Where one turn sends some rows of the set: a few examples, then the rows asked:
z_287: -0.33,1.20,3.87,-0.50,0.83,1.17,0.31,2.06,-0.94,-1.00,1.68,0.88,0.64,0.05
z_220: -0.10,0.62,1.42,-1.79,1.69,-0.20,0.09,0.59,-1.79,-1.13,2.25,-1.36,1.21,1.02
z_312: -0.96,0.20,1.09,1.01,0.49,1.07,0.44,-1.79,0.65,0.79,-0.58,0.92,2.00,-0.24
z_380: -0.36,1.29,1.69,1.57,0.21,-1.27,-0.37,3.31,-1.64,-1.10,1.43,0.51,-0.42,-1.11
z_893: 1.01,0.56,-0.80,0.43,-1.08,-1.55,1.44,0.76,2.14,-1.32,0.57,0.45,-0.75,-0.24
z_130: 0.02,0.12,0.68,0.66,-1.59,-0.30,0.46,0.39,-3.43,-0.85,0.53,0.41,-1.19,-0.06
z_746: 0.84,2.36,0.51,0.89,-0.64,0.04,1.69,2.65,-2.23,-1.04,0.76,0.31,1.75,-0.19
z_777: -1.18,0.14,0.47,1.00,0.08,-1.37,0.57,1.64,2.95,-1.71,1.09,-0.40,0.15,-0.12
z_148: 0.64,-0.10,1.01,-0.16,2.91,0.01,-2.16,0.38,-1.68,-1.66,0.24,0.83,1.56,0.97
z_415: -0.41,0.63,0.96,-0.60,1.34,0.27,2.00,2.19,1.24,-0.91,-0.63,0.27,-1.79,0.06
z_613: -0.69,-1.27,-0.02,1.46,-0.34,-0.44,1.77,-0.54,1.58,-1.49,0.06,-0.36,-0.95,-0.12
z_444: -0.92,-0.74,2.96,-0.37,0.87,1.01,0.95,1.13,-1.99,-0.26,2.06,1.00,0.74,1.08
z_100: 2.01,0.68,-0.73,-1.14,0.04,-1.07,-1.57,0.30,0.51,-1.99,-1.00,0.43,1.34,-0.34
z_44: 0.37,1.17,-0.59,0.19,0.95,0.76,-1.65,1.97,-1.85,-0.79,-0.42,2.45,0.62,-1.64
z_126: 0.15,1.24,-0.88,-0.24,0.41,0.73,-1.10,1.89,-2.20,-0.48,-0.89,2.08,0.99,-1.51
z_716: -1.06,-0.28,-0.73,2.26,-0.84,-0.02,1.41,1.59,1.85,-1.96,0.62,1.29,-0.14,0.71
z_599: 1.71,0.92,-0.39,0.42,-1.84,-0.43,-0.52,0.74,1.06,-0.77,0.37,2.44,0.43,1.41
z_370: -0.25,0.15,1.08,-0.01,0.84,0.21,1.72,0.54,3.07,-1.58,-0.04,0.76,-1.13,0.14
z_194: 0.17,0.34,0.84,0.58,-1.06,0.07,2.74,1.14,2.55,-1.02,0.63,0.81,1.37,0.28
z_351: -0.53,0.04,1.06,1.13,-1.37,0.13,-0.37,0.85,1.73,-0.77,0.95,0.71,3.14,1.53
z_149: 0.05,0.10,0.35,0.24,1.76,0.47,-0.73,1.08,-2.52,-2.14,2.36,1.09,-1.09,1.34
z_175: -1.50,1.20,1.38,1.65,-0.58,0.04,0.97,3.43,-2.36,-0.62,0.61,0.33,0.96,-0.15
z_7: -0.26,1.27,0.09,0.06,1.92,1.25,2.24,2.22,1.38,-2.03,-0.29,0.07,-0.62,0.78
z_294: 1.76,2.12,1.47,0.42,0.18,-1.15,0.40,2.76,-1.48,-1.31,1.57,0.03,0.71,-1.13
z_344: 0.19,0.00,1.79,0.22,-1.10,-1.61,-1.25,0.76,2.12,-0.28,1.17,0.18,1.68,0.37
z_435: 0.40,-0.40,0.63,-0.87,-1.41,0.41,0.68,0.20,-0.03,-0.48,-1.87,0.99,3.07,0.11
z_270: 0.05,-0.75,1.43,-0.85,0.97,0.18,-0.31,-0.08,-2.54,0.56,-1.52,1.57,1.34,0.99
z_479: -1.17,2.30,2.04,-1.58,0.55,0.44,0.18,1.72,-1.25,-1.19,0.97,-1.27,1.51,0.55
z_195: -0.22,0.18,0.76,-1.12,-0.50,0.71,2.39,1.14,-1.93,-0.91,-0.74,0.34,2.26,1.30
z_291: 0.54,1.73,-0.91,0.11,0.60,0.50,-0.21,-1.99,0.51,-0.18,-0.71,1.07,0.49,-0.17
z_852: 0.74,0.14,0.25,-1.40,1.70,-0.67,-1.12,-0.34,-2.29,-0.56,-1.01,-0.02,1.82,0.87
z_71: -0.45,-1.33,-0.03,1.76,0.51,-0.52,2.13,0.57,-0.22,-1.51,0.21,-1.97,-0.13,-0.29
z_333: -1.27,-1.33,0.76,1.41,-0.50,0.96,-0.90,1.47,-0.24,-1.28,-1.53,2.85,1.05,0.40
z_449: 0.19,0.20,0.25,-1.36,-0.13,0.14,1.04,0.19,-3.32,-0.28,0.81,0.73,-0.58,1.22
z_752: 0.64,-0.79,-0.32,1.54,0.33,0.09,1.94,-0.67,1.83,-2.47,0.63,-0.20,-0.31,0.17
z_470: -0.21,-0.90,1.35,0.78,1.27,-0.75,-2.95,1.36,1.18,-2.21,0.14,0.77,1.27,-0.55
z_770: -0.40,-0.40,1.44,0.50,0.55,0.27,-0.91,1.45,-1.60,0.03,0.34,0.56,2.92,-2.37
z_698: 0.14,-0.02,1.02,0.30,0.79,0.24,-1.10,1.30,-1.51,-0.40,0.57,0.10,3.34,-2.27
z_887: 1.29,-1.51,0.85,2.07,0.70,-0.07,2.54,0.44,0.22,-1.83,0.98,-0.59,-0.16,-0.69
z_28: 0.29,-0.54,2.22,0.09,2.22,-1.23,-1.64,2.12,-0.47,-2.31,1.55,0.34,-0.50,-0.10
z_577: -1.02,0.53,0.00,0.05,0.59,0.66,1.84,0.43,2.59,-1.88,-0.37,-0.07,-0.05,0.87
z_420: -1.06,0.44,0.12,1.92,1.40,0.92,-1.10,-1.01,0.66,-0.32,-0.48,2.26,-0.43,-0.18
z_439: -0.17,0.76,1.01,1.12,1.96,0.00,-1.39,-1.70,1.55,-0.56,0.66,0.10,1.29,-0.94
z_747: 2.84,0.88,0.01,-1.59,0.89,-1.03,0.29,0.63,-1.33,-2.47,0.67,-0.34,0.97,0.33
z_798: -2.22,-1.66,1.73,1.13,0.21,0.28,0.21,2.23,-2.08,-1.33,-0.19,1.64,-0.27,0.94
z_161: -0.79,0.51,-0.83,1.17,-1.59,-0.83,-1.73,1.31,0.92,-1.01,0.07,1.73,-0.16,1.69
z_879: 0.30,-1.29,1.92,0.52,2.08,0.59,-1.42,0.50,-2.06,-0.60,-0.42,2.34,1.09,0.89
z_443: 1.08,0.80,0.08,1.49,0.12,0.40,-0.54,0.71,-2.88,-2.96,1.82,0.21,-0.26,0.45

z_893 goes to z_194
z_71 goes to z_415
Where do these go?
z_420 goes to z_439
z_370 goes to z_752
z_747 goes to z_195
z_287 goes to z_443
z_44 goes to z_698
z_270 goes to z_879
z_380 goes to z_294
z_149 goes to z_220
z_333 goes to z_470
z_599 goes to z_351

